In the data rows, the value 128 means zero.
Some points:
[104 104 121  85  74  80 139 170  53  19  81 160 131 167 119 134 115 129
  68 118 120  99 158 174 157 121 154 148 102 111 131 114 160 128 161 116
 100 131 133 184 193 129 112 119 122 120  67  97 186 122  49 131 161 255
 137 147 108  96  73 102 117 158 122 148]
[106 123 194 220 105 151 102  81 111  94 161 180 109  98 126  99  98  42
  84  75  99 135 123 133 166 121 130 196 181 129 102 152  92 130  96 128
 124 131 138 156 101  99  68 210 140 130 170  89  85 105  77 191  61 104
 119 102 123 131 115 151 130 219 106 146]
[122 171 117 210  27  86 166 149 138  95 129  27 184 170 102 151 103 136
 102  76 110 119 111 122 108  95 120 105 113 140 120 111  88  89 130 102
 187 122 154 163 105 140 217 129 140 121  45 100  88 166 165  41 148 132
  76  88 136  95 145  91 148  62 130 114]
[124 139 142 172 163 172 144  93 147 109 213 142 130  69 152 102 147 127
 108 167 164 124  79 106 144  90 145  85 115 132 105 148 134 164 188 153
 221 228 179 121 169 137  82 118 230 119  34 130 126 152 123 171 168 109
 128 127 140 168 190 100 142 153 112 152]
[153 204 160  84 179  90  85 140 109  91  38  99 192 121 128 134  93  68
  97 159 146 128 183  89  91 108 114 162 124 103 151 227 171 171  57 109
 158 140 123  55  87 187 130 154 201 165 146 165 103  41 153 132 161 200
 160 126 173 111 195 123 134 188 130 121]
[159  86 121 109 114  99 129 133 207  91 129 132 150 207  95 185  93 180
 145  70 142 223 200 183 207 127 168 121 147  72 119 114 245 162 144  87
 111 103 107 166 105 201 140 144 126 107 136 102 150 159   4 103 175  99
 126 166 171 103 201  96 130 176 136  65]
[129 142  91 134 167 126 220  79 120 159 179 113 137 255 111 179 159 150
  95 112 115 123  95 118  24  45 161 104 128 141 106 148 125 132 191 132
 120 119 109 130 184  63 218 111 109 109 219  72 106 177 163 138   0 153
  82 131 115 158  91 159 127 151 111 160]
[127 162 182 107 105 137  82  97 126  99 137 148 100 132 110  63 108  29
  77 255 130 135 143  33 130 197 136  92 161 101 146  75  81  93 141 153
 132 119  75 112  94  80  97 145 107 164 167  81 107 157 179 107 139 103
 124 160 190 125 104 145 167 171 112 185]
[ 57 136 120  84 121 137 125 162  72 130  62 100 126 123 141 138 130 159
  66 180 135 112 112 255  82 125 110  40 144 177 116 115 127 143 124 102
 137 130 146 114 139 152  68  82 145 168 176 172  99 165 150 175  83 135
  95  63 153 148 210  85 146  56 157 100]
[149 160  69 122 141  98 162 162  99  92  81  42 158 105 128 170 128 152
 255 193 144 134 159 155 109 136  64 178 130 131 102  64 142  90 143  96
 150  56 122 100 154 154 178  98 125 128  61 216  77 156 138 255  97 146
 139 119 155 136 170 103 125 110 154 119]
[152 142 138 121 150 147 126 187 172  88 153  42  81 139 111 104 122 127
 114 163 126 116 121 129 185  80 111 134 163  98 125  61 158 104  45 154
 142  85 116  80  90 176 120   9 169 113 147 149 100  77 139  60 147 158
 157 153 121 160  53 166 131 101  99  80]
[ 85 104 159  69 130 116 128  88  90 153 112 108 109 122 162 118  71 185
 190  94 134 132 199 108 105 137 119 103 122 169 167 139 150 166 101 158
 124  84 192 165 156 101 152 158 226 125  71  80 139 144 109 153  45  48
 124 139 118  90 119 131 120  57 108 148]
[116 139 156 193  51 132 159  49 110 147 155 115 139 125 144 106 124  43
 126 131 111 157 113  90 100 121 128  70 130 176 142  66  92 151 123 102
 176 198 165  45  93 111  54  60 156 131 129 172 153  97  98 172 214 120
 152 111  67 175 249 255 117 182 145  94]
[145  97 107 226 186 175  64  94 131 166  89 101 167  72 127 109 177 171
 152 167 155 200 169 199  72 127 138 214 138 120 182 144 106 186  85 136
  91  94  95  90 137  96 110 118  93 128  86 137 143 106 148 128 114 130
 155 125 132  77   9  68 151  58 133 104]
[107 175 116 123  94 105 124 179  58 169  56  43 145  70 102  91 144 145
 101 136 125 108  93  72 146 143 155  83 126  89 190 108 106  66 104 160
 209 163 180 172 148 151  91  88  95  72 178 157 212  79 189 168 158  56
 157 150 145 205  57 123 118 127 158 133]
[ 94  56  89 101 162 165 126  40 121 135 226 133 128  78 134 161 202 201
 193  83 136 121  64  13 115 146  95 128 171 194 131 178  72 128 163 126
  79 176 122 124 221 151 124  42  81 106 104 141 125 175  53  25  47 136
 124  85 118 169 175 154 125 112 128 154]
[148 178 124 135 126 132  72  43  92 187 235 191  88 112 106 145  84 149
  77  54 169 104 131 163 161 155 115 128 114 111 183 111 116 116 147  90
  57 143 124  40 127 123 111 157 127 147 106  82  83  96 164  97 138 112
 146 131 157 129 160 156 101 199 110 127]
[145  25 164  97  84 146 136 127  62 100  82 151 160 139 156  70 147  46
 128 129 126 124  76 151 238 112 131 141 121 108 116 174 122 114 185 119
  62 118 151 144 115  71 216 167 129 131 199 130 148 115 193 115 196  67
 156 116  91 122  59  78 120 120 144 230]
[ 99  84  80 151 172  84 133 208 129 162 168 110 109 164  52 149 152 233
 164  75 116 102 129 114  93 217 101 107 106 171  89 184 142 130 180 232
 160 130  91 140  89 145 178 113 131 104 143 183 114 255 132 127 197 167
 103 141 106 135  40 187 126  81 121 113]
[129 131 159 145 128 154 180 173 144 127 112 164 149  80 198 100 198   7
  54 101 119 101 131 114  85 148 120  82 171 122 124  91 190  85 115  86
  69 127  85 142  88 115  90 203 125 145  93  98 202  97 112 115 134 112
 120 160 160 107 124 140  41 147 130 148]
[132 152 124 103 173 120 200 106 163 122  90 155  93 173 115 183 135 180
 124 102 108 133 136 158 200 115 144 109  88  92  47 111 116 180  88 185
  86  63 148 143  72 148  97 128  11 133  65 126 159 129 142 111 142 128
 140 114 132 116 215 127 114 182 104 169]
[159 180 123 156  99 176 102 223 148 125 150 255 146 201 128 107  79 114
 252 116 131  90 157 119  64  73 192 110 139 110 114  96 156  49  78 158
 144 101  67 200 128 133 149 127  95 112 158 148 114 177 181  43 228 163
 133 169 121 140  97 112 142 176 120 113]
[ 71 135 110  44 138 141 109 128 219 212 184  92  95  91 125 135 112  88
 170 152  97  94  26 124 118 182 131 162 135 172 121 209 109 113 206 136
 107 121 133 178 142 105 130 154  57 120 167 128 147  69 127 134 139 105
 139 135  79 108  61  96 133  82 110  48]
[241  79  82 128 116 114 111 110 161 135  42 125  88 163 128 192 108 197
 121 111 141 123 147  97 146  63 127 183 134 133  78 123 113 148 186  68
 114 121 155 170 106 133 107 157 198 139 136 138 151 158 157 124  78 156
  59 100 107 101 152 144 114 111 172  92]
[147 137 158 119 200 135  67 174 162 165 178 204 104 116 138 113 143 180
 143 140 104 149 138 147 148 205  96 202 101  81 162 138 142 147 107 130
 127 175 154 120 155 131 190 169  55 150 135 121 174  90  59 163  56 101
 129  77  68  95 134  86 161  20 140 117]
[128  87 120  90 123 109 136 132 182 159  87 188 107  27 191  88 157  88
 117 157 126 143 136 153 133 141 124 140  23 146 160 127  73 143  38 111
 138 150  65  73 133  95 102 169 134 139 187 116  35  63 123 119 103  99
 146 190 140 127 129 141 149 128 136 150]
There is one direction along which these points spread out most. Take the direction at right angles to it along which they spread out most. Then take the direction at right angles to both along which they spread out most. Go by this last direction. How many in every 100 of the points above lie lower along it than each point below? Round to a whole number. More than half of the points above lie lower than the first one.
[132 152 124 103 173 120 200 106 163 122  90 155  93 173 115 183 135 180
 124 102 108 133 136 158 200 115 144 109  88  92  47 111 116 180  88 185
  86  63 148 143  72 148  97 128  11 133  65 126 159 129 142 111 142 128
 140 114 132 116 215 127 114 182 104 169] 38
[ 85 104 159  69 130 116 128  88  90 153 112 108 109 122 162 118  71 185
 190  94 134 132 199 108 105 137 119 103 122 169 167 139 150 166 101 158
 124  84 192 165 156 101 152 158 226 125  71  80 139 144 109 153  45  48
 124 139 118  90 119 131 120  57 108 148] 42
[129 131 159 145 128 154 180 173 144 127 112 164 149  80 198 100 198   7
  54 101 119 101 131 114  85 148 120  82 171 122 124  91 190  85 115  86
  69 127  85 142  88 115  90 203 125 145  93  98 202  97 112 115 134 112
 120 160 160 107 124 140  41 147 130 148] 69
[107 175 116 123  94 105 124 179  58 169  56  43 145  70 102  91 144 145
 101 136 125 108  93  72 146 143 155  83 126  89 190 108 106  66 104 160
 209 163 180 172 148 151  91  88  95  72 178 157 212  79 189 168 158  56
 157 150 145 205  57 123 118 127 158 133] 46
[129 142  91 134 167 126 220  79 120 159 179 113 137 255 111 179 159 150
  95 112 115 123  95 118  24  45 161 104 128 141 106 148 125 132 191 132
 120 119 109 130 184  63 218 111 109 109 219  72 106 177 163 138   0 153
  82 131 115 158  91 159 127 151 111 160] 23
[ 94  56  89 101 162 165 126  40 121 135 226 133 128  78 134 161 202 201
 193  83 136 121  64  13 115 146  95 128 171 194 131 178  72 128 163 126
  79 176 122 124 221 151 124  42  81 106 104 141 125 175  53  25  47 136
 124  85 118 169 175 154 125 112 128 154] 8
[153 204 160  84 179  90  85 140 109  91  38  99 192 121 128 134  93  68
  97 159 146 128 183  89  91 108 114 162 124 103 151 227 171 171  57 109
 158 140 123  55  87 187 130 154 201 165 146 165 103  41 153 132 161 200
 160 126 173 111 195 123 134 188 130 121] 35
[122 171 117 210  27  86 166 149 138  95 129  27 184 170 102 151 103 136
 102  76 110 119 111 122 108  95 120 105 113 140 120 111  88  89 130 102
 187 122 154 163 105 140 217 129 140 121  45 100  88 166 165  41 148 132
  76  88 136  95 145  91 148  62 130 114] 15
[124 139 142 172 163 172 144  93 147 109 213 142 130  69 152 102 147 127
 108 167 164 124  79 106 144  90 145  85 115 132 105 148 134 164 188 153
 221 228 179 121 169 137  82 118 230 119  34 130 126 152 123 171 168 109
 128 127 140 168 190 100 142 153 112 152] 4
[127 162 182 107 105 137  82  97 126  99 137 148 100 132 110  63 108  29
  77 255 130 135 143  33 130 197 136  92 161 101 146  75  81  93 141 153
 132 119  75 112  94  80  97 145 107 164 167  81 107 157 179 107 139 103
 124 160 190 125 104 145 167 171 112 185] 65
